Here are some points:
<-31  13  30  18 -19  -9  20  24  -9  15 -26  -7 -22  11 -24  -3 -23  -6 -21
 -19   0  11 -18  -9>
< 30   8   9 -36  29 -28  27  37  27  53   1  19 -23 -47   7 -22  29  14  30
  20 -23 -17  56   0>
< -2  12 -30  -3  -3  11  40  13 -26  25  18   1  14   0   7  -7  -5 -14 -31
  31 -36  19 -22   8>
<-27  -4  21  27  -2   4 -32  60  -8  21  10  -1   4  -8 -26  32   4 -26   5
 -18   0  -9  14   8>
<  3  16  22 -12   6 -32   6  26 -22  31  20 -11 -23 -36 -48  -3  18 -14 -11
  28 -26  27 -24 -22>
< -3 -34 -26  -6 -22 -21   4  40  -6  -6  29   2 -10 -16 -64  -9  -7  -2 -27
  38 -13 -11  16  10>
< 54  -5   3  40  64 -13  -3  -4  46 -30  59  15 -30  15  22 -46  97  10   2
 -15  16  -5  82  23>
<-11  -6 -37 -41 -27  20  36   8   4  16   1  28 -10  -1 -32   9  31   1  -8
  14 -53 -16   0 -15>
<-11  -2 -18  21  42   4  -9 -16  -8  59 -60   5  -7 -35 -25  20 -19 -40 -32
 -60 -16 -13   9 -23>
<-13   7 -34  10 -16  24  -4  39 -51 -10  30   9 -14  -3 -27  11   2  -4 -42
  14  -6 -19  -5  42>
<  4   2 -27   6   6   2  46 -38  14  66 -30 -28  -1 -19  12   2  71  32 -18
  31 -31  29   4  23>
<-26  28 -30  -4 -20  14 -33  29 -23  -4  23  27  16  11 -55  -3 -13 -29 -17
  30  69  27 -27  44>
<-12  69  24   8  45   9 -11  23   6  55 -24   3 -24 -23 -34  11 -46 -37  13
 -49 -23 -45  65 -10>
<-12 -38 -36 -15 -24 -47 -55 -39  38   1  10  41   9  38  42 -14 -33  16  33
   7 -21  15   9   8>
<-14  23  32  75 -10 -43 -46 -53  58 -32  41   1  53  22  -7 -69  93  13 -24
 -82  17  -3  28  20>
<-58  -3  30  -3  -6  32  23  13   8  -2   1 -19  -7 -41 -19 -22 -18 -24 -22
  33 -10   1 -53  -6>
< 14  15  18 -40  10  17  52  12  -6   2  -1   4 -24 -11 -17  -8  -6 -21 -10
  41  10  12 -27  12>
< -9  19  27  13  28  22  -9  28 -54  21  18  -2  -9  -6 -54   6 -17 -41 -31
  17  -1  18  29 -26>
<  5  -7  29  20  -9  -9  35  23 -26 -10  -9 -21 -13 -10 -42 -13  -9 -13 -24
  21 -15  23 -12 -16>
<-29 -32 -12   2 -16 -41 -43 -40  64 -17  49  18  21  89  42  27 -52  -1  23
  -5 -68  -6   3  17>
<-38  -6 -28 -33 -46   0 -64 -18  14 -23   4 -34   6  48  30  32 -46 -15   8
   4 -15 -47   3  19>
< 22   0  51  22  14 -52 -28  10  26 -31  17 -38  29  10  41 -24  57  17   9
 -28  13  10 -42  16>
< -8  -5  -3   5 -13 -29 -47 -61  39 -32  12   9  36  36  64  13  -9   1  31
   4  12  12 -21  -4>
<-30  26  25   5  38  12 -22 -17 -10 -12 -31   8  -1  -8 -32 -21 -17 -39 -17
  -6  -2 -29  31 -46>
< 33   3  25  14  29  -5 -30  16  40 -33  36   2  -2  24   5   3  72  32   7
  -5  26   5 -18   8>
<-29  27  29 -17 -24  11  13  12  -3 -17   8   5 -19 -43 -34  24  21 -21 -21
  11 -12 -22  11   8>
<-36  -1  -9   3  54  -6  15  -8   0  23 -30  12 -14 -13 -31  -8 -22 -33  11
 -38 -20   0  15 -34>
<-13  17  24  -6   9  -3  39   0 -35  48  28  -3 -17  -9 -31  34  -8  -5 -48
  18   7   9  15 -16>
Here are 12 more points, each followed by its number:
<  6 -36  -9   8 -25 -39 -61 -30 -24 -23 -27 -24  30  53  60  57  -8  53  33
 -29 -12  -3   1  22> 0
<-24  17  36  32  35 -23 -39  -8  54   9 -14 -45  37  23  11 -42  34  11  11
  -8  42  30  -7 -13> 1
< -10  -48  -29   28  -24   -8   40   -5  -10  -36   25   24   25  -11 -114
    2  -21    3    3  -27   72    1  -40   22> 2
<  0 -24 -60  70  -1   5  18 -30 -13 -40  36 -12   1  17 -83  56 -14  29 -12
 -87  88 -11 -31   1> 3
< 20  -2 -21 -48  -1  30  48  53  -7  33 -12  28 -25 -20 -17 -11  37  10   5
  21 -33  -1 -10 -51> 4
<-23   1  11  23   2   6   9 -21 -31  12   6 -11   7  -7 -11   9 -11 -10 -12
   7   2  40 -15  14> 5
< 15 -21  -5   5 -39 -43 -29 -45  30  -8  24  -5  33   7  41  34 -22  -8  51
 -11  12   0 -12  22> 6
< 20  19   6   8 -55 -34   3 -15   1  -1  14  19  15  47  -5   4   4   7  26
  -3 -24 -19 -24 -18> 7
< -8  10  -8  10  15   6   0   9   5  -8  19  45  23 -56  -6  20  26  23 -42
  28  30   2  23  26> 8
<-19  31   8  20 -28 -31 -64 -51  22 -45  24  -2  13  49 -32  45 -26  37  32
  -9 -27  31   9   2> 9
<  5 -36 -11   8 -48  -5  20  42 -18 -36   7  35   2  -9 -23  -3   0 -25 -28
   6 -23  -3  -8 -14> 10
<-24  -3  17  28  -4  15  43  29 -23   2  28  -7 -23 -27  -8  51 -17  11  11
  39  -4  13   2  15> 11
Which three of these numbered points are nearest to each point below, looking only along the 4 directions in which the first points spread most? Their numbers follow each, nearest first.
< -2 -46 -17  -5  -8 -43 -11 -11  -7 -23  55 -25   0  44 -33 -27 -11  10  -3
  -4 -14  -7   9  12> > 7 6 5
<  7  12  12  41 -24 -24 -77 -41   3 -33   6  -8  38  51  44  39 -33   9  24
 -12 -13 -11 -11  33> > 9 0 6
<-28   8  18  -2 -51 -15  29 -17  22  52   5 -21  42   9 -43  -2  11  18 -13
  45  15   2  -9  35> > 10 11 5
< -9  11 -10  -6  -2 -17 -30  -7  18 -34  42 -14   1  69  -1   7  -2  25   2
 -17   0 -29   6  40> > 9 7 6
<-64   0  28  14  18 -16  -7  36   2  28 -21 -36 -14   8 -54 -39 -11 -21   1
  28   3 -14  10 -15> > 5 10 11
<  50  -37  -40  -75  -10   59 -127  -61  -26  -16 -121    7   20   29  127
   46  -86   13   90  -54   84  -11  -46   48> > 0 9 6
<  8 -12 -33  -9 -50 -13   6   8 -14 -28   3 -38   2  -2   1 -51 -14 -14 -16
  37 -37  34 -21 -16> > 10 11 5
< 27  -2  22 -24 -18  15 -21  44 -25 -52  44 -14  17 -49 -13 -10   4 -33 -20
  36 -18  10 -42  35> > 2 10 11
< -2   6  24 -18  17 -27  53  37 -17  15  52   3  -1  -5 -24   1   3  -9 -37
  27 -22  -8 -34 -23> > 11 10 8
< 24 -22 -37   4   6 -27 -50 -54  20 -41  24  -4  58  32  74  24 -54  -5  25
 -19  34 -15 -12   7> > 0 6 9
< 39  -9 -67 -21  31   4  82  33   8  43   3  32  17  -2  25 -14  76  18   1
  -9 -71   1  41  19> > 4 8 11
< 21  37 -17  49  51 -19  -6  28  74   6  18  27  23  27  15 -24  57   2  26
 -39  31  21  25 -11> > 1 8 7
< 50  19  -2 -26  29  29  30 -42  -4 -49  66  -5   9  14  40  39  -9  83  64
  18   9  -4  -3 -48> > 7 6 8
<-24 -30 -41  27  -8 -45 -70 -31  40  -9  -3  -4  24  33  20  49 -22  18  76
 -11  -9 -17 -36  10> > 0 6 9
<-44 -22  -5  -6 -41 -21   8  53  -5 -18  17  14 -18  -8 -27  14  32  15 -22
   6 -28  18  -7  18> > 10 11 5
<-23 -17 -22 -18 -12 -47 -33 -12  60   5  42   2  29  30  10   6 -27  -4  35
   1   3  28  -5   3> > 6 0 7
<-19 -28 -25   1 -14 -18 -53 -25  14 -33   0  10   5  56  31  29 -25  10  25
  29  25   7  -3   3> > 6 0 9
< 23 -56  20 -44  -6 -15 -89 -31   0 -26   5  13   8  63  39  77 -55  30   4
 -11 -28 -13 -12 -17> > 0 6 9
<-25  32  42  54   5 -41   3 -11  12 -41   2  17  13  13  30 -27  67  39 -22
 -51  65  43   8 -20> > 1 3 8
< 40   2 -29 -37  -2 -19  29  38 -15  51   5  -4 -16 -14 -21  -6  16   5 -28
  22 -20  -1  10 -10> > 4 11 8
<-37 -16  -1  46 -31 -14   5   3  43 -53  65  25  11   1 -24  -8  39  31 -52
 -37  49  18 -37  -1> > 3 1 2
<-17 -26  24  -2  24   7  32  37 -47  -3  32 -18 -19 -43 -19  17 -25  23   3
  47  16  49  16 -23> > 11 10 5
<  7  29   5  52  12 -10  39  20  33   1 -26   9  50 -25 -15  -8  31 -10 -27
  54  41  39  35  54> > 8 5 10
< 18 -37 -30 -14 -38 -45 -32  19   9 -46  47  13  20   7  -4 -23 -10   3  -8
  21  -6   9  18   3> > 7 6 9
<  3 -28 -57  15 -23 -42 -26  -8  75 -14  20 -13 -14  42  17 -11 -20 -20  29
  26   0  11   9  18> > 6 0 7
< -3  20  29  -5 -20  14  24  17 -19 -26  13  10  -1 -12 -12 -11  35  14 -12
   5  -9  16   3   1> > 8 5 10
<  6 -35   3  -8 -17   6 -45 -13  12 -58  12 -19  -2  28  85  23 -62  37  37
 -28   5 -11  -4 -15> > 0 6 9
<-13 -16   7 -54  19  25  31  29   4  42  26  39 -34 -22  30 -58  44  23 -10
  18 -31   3  43 -35> > 4 8 11
<-21 -28 -17  -4  10  10  30  15  -5 -35  56   8  -7 -21 -16   1   1  21  18
  15  24  38 -45  -1> > 10 8 11
<-14   6  13  38   3 -16 -15   7  -9  31 -34 -12 -70 -18 -29  12 -19 -62  15
 -18  18  -8  26 -34> > 5 11 8
< -8 -26 -11 -23 -18 -19  -9  15 -47 -10  42   3 -19  18 -28   0   2  13 -48
  42 -20 -23 -23 -23> > 10 11 5
< 93 -39 -24 -31  45  43  29 -43 -51 -57  -1  17  65 -25  63  39 -42  54  74
  17  44 -24 -12 -68> > 7 6 5
< 35  50  15   4  41 -26 -45 -19  32 -20  17 -11   2  38  42 -25  48  31  20
 -33   5  30  52 -23> > 1 7 6
< 11 -13  10  33  31 -17 -45  -3  86   0  10  25 -12 -14  48 -50  60   2  20
 -24  30  26  -7  13> > 1 7 8
<-26   5  23  32 -41  -1  63  14  43   1  12  13   4 -34 -29 -55  18  23   7
  19   3   0  30   7> > 8 5 11
<-19   0  -6 -19 -12 -19 -62 -26  34   6  -4  -3   8  53 -19  -9 -19 -57  38
 -15 -64  12  -4  48> > 9 6 0
<-18  67  18  22  42   3  14  -4 -17  67 -34  29  19 -22 -24  10 -58 -35  10
 -74   2   9  37 -32> > 5 11 3
< 22 -19  -3  29 -23 -29 -23   0  22  -6  31  19  17  49   8   8 -18   7  82
   7 -18 -13  17   3> > 6 0 7
< 51   9   3  30  27 -17  -5  20  64 -22  60  13  29   3  46 -30  46  46  -3
 -35  31  50  35 -24> > 1 8 7
< 10  14  21  17   6 -41 -31  -5  67 -85  22  53   3  43  40  -8  49  71 -11
 -60  42   9 -20 -26> > 1 6 9
< -9 -13   3  14 -10 -47  43 -12  38 -14 -16  10  21 -37 -66 -29   8  40 -23
 -31  46  19  -2  43> > 8 5 10
< -8  -6 -31  23  -4 -27 -54   8  24 -20  59   1  27  63  -3  15  -4  18   2
  -1 -26   2  -3  -2> > 9 6 7
< 26  20  45  55   4 -40 -29   7  62 -25  43  -6 -17  -5   6 -15  83 -28 -37
 -13  29  18  -3 -10> > 1 8 3
<-22  23  31 -13  10  14  25   1 -23  22   9  -1  -3   5 -29  -5 -15  -2   2
 -46  -5   9  -4  22> > 5 8 10
<  67 -127  -70  -80  -31   73 -107 -101  -37  -52 -127   21   73    9  127
   -7  -84  -24   95  -11  108  -55  -73   31> > 0 6 9
<-28 -10  38  36   1 -65 -11  17  52 -70  27  -8  36  32  22 -44  48  40 -36
 -54  34  25 -29  48> > 1 3 9
<-20  10 -14 -28 -21 -11  46  23   1  23  -1   4 -36 -42 -14 -19  13  51 -50
  15 -28  23   0 -63> > 4 11 8
< -3  13  37  83  20 -13  48  22  12  21   1   5  28 -30 -45 -64  23 -10  -9
  11 -11  20  -3  39> > 8 5 11
<  9 -18 -43   1  -5  12  38 -24 -58   6 -11  -1 -21 -29 -19 -13  16   3 -17
  46  14  15 -12   2> > 11 4 10
<-42 -30  28  -4 -22 -13  31  52   1 -19  43  13 -25  -2  -5 -61  39   6  27
 -35  11  -4  -5  18> > 8 5 10
< 13   4 -20 -39 -19  30  42  16 -12  28  16  27 -31   1  29 -20  39   6  -1
  37 -22  13  26   7> > 4 11 8
<  34 -127  -65  -73  -14   32 -127 -127  -63  -21 -127  -21   71   -5  127
   76 -127  -38   97  -14  125  -32  -77   35> > 0 9 6
<-25 -17  -4  -2  10   6  25  29 -25  -8 -10  -1   4 -56  -1  12  67  37 -14
  21 -79  10  -9  17> > 4 8 11
< 88   2  31 -47  38  42  -7 -68 -83 -96 -14 -11  42  22 126  64 -17  50  86
 -23  41 -44 -16 -56> > 6 0 7
< 38   2   3  32 -29  18  40 -34 -29  41   5   0  30  -1 -16 -18  -1  29 -12
 -17  15  47  -8  35> > 8 5 10
<127 -18 -14 -56  76  34  26 -27 -25  25  17  59  48 -20 117   4   7   2  76
  12  -1 -32  50 -87> > 4 7 8
<-28 -19 -37  11 -46  15  54 -40  -3 -15 -25 -36  -1  33   0 -13  34  48  -6
 -16 -27  26  17   3> > 7 8 10
<  77 -127  -63 -105  -53   31 -127 -127  -72  -25 -127  -41   95   49  127
   82 -127  -45   97   -1   98  -68 -102   12> > 0 6 9
< -9  27  24  46  -1 -28 -30   4  49 -24  -7   2  -7  -5 -12 -21  85  41 -17
 -34  54  29 -29  -5> > 1 8 3
<  22 -100  -75  -34  -14   37 -127  -63  -27   51 -127   -6   60    8  127
   63  -52  -36   69  -23   69  -25  -25   86> > 0 6 9
< 93 -21 -11 -36  33  46  11 -71 -77 -31  -7  22  33 -21 108 -11   2  33  46
  17   5  -2  -8 -44> > 7 6 8
< -9  39  41  34  -3 -13   8 -14  56 -21  20   4  19   6  -1  10  59 -12 -47
 -49  15  42 -40 -17> > 1 3 8
<  0  14  -6   7  -8  38  44  -7  11   7 -12 -15  -6 -13  20 -23  42 -10 -11
  22 -58  20  15  -6> > 4 8 11
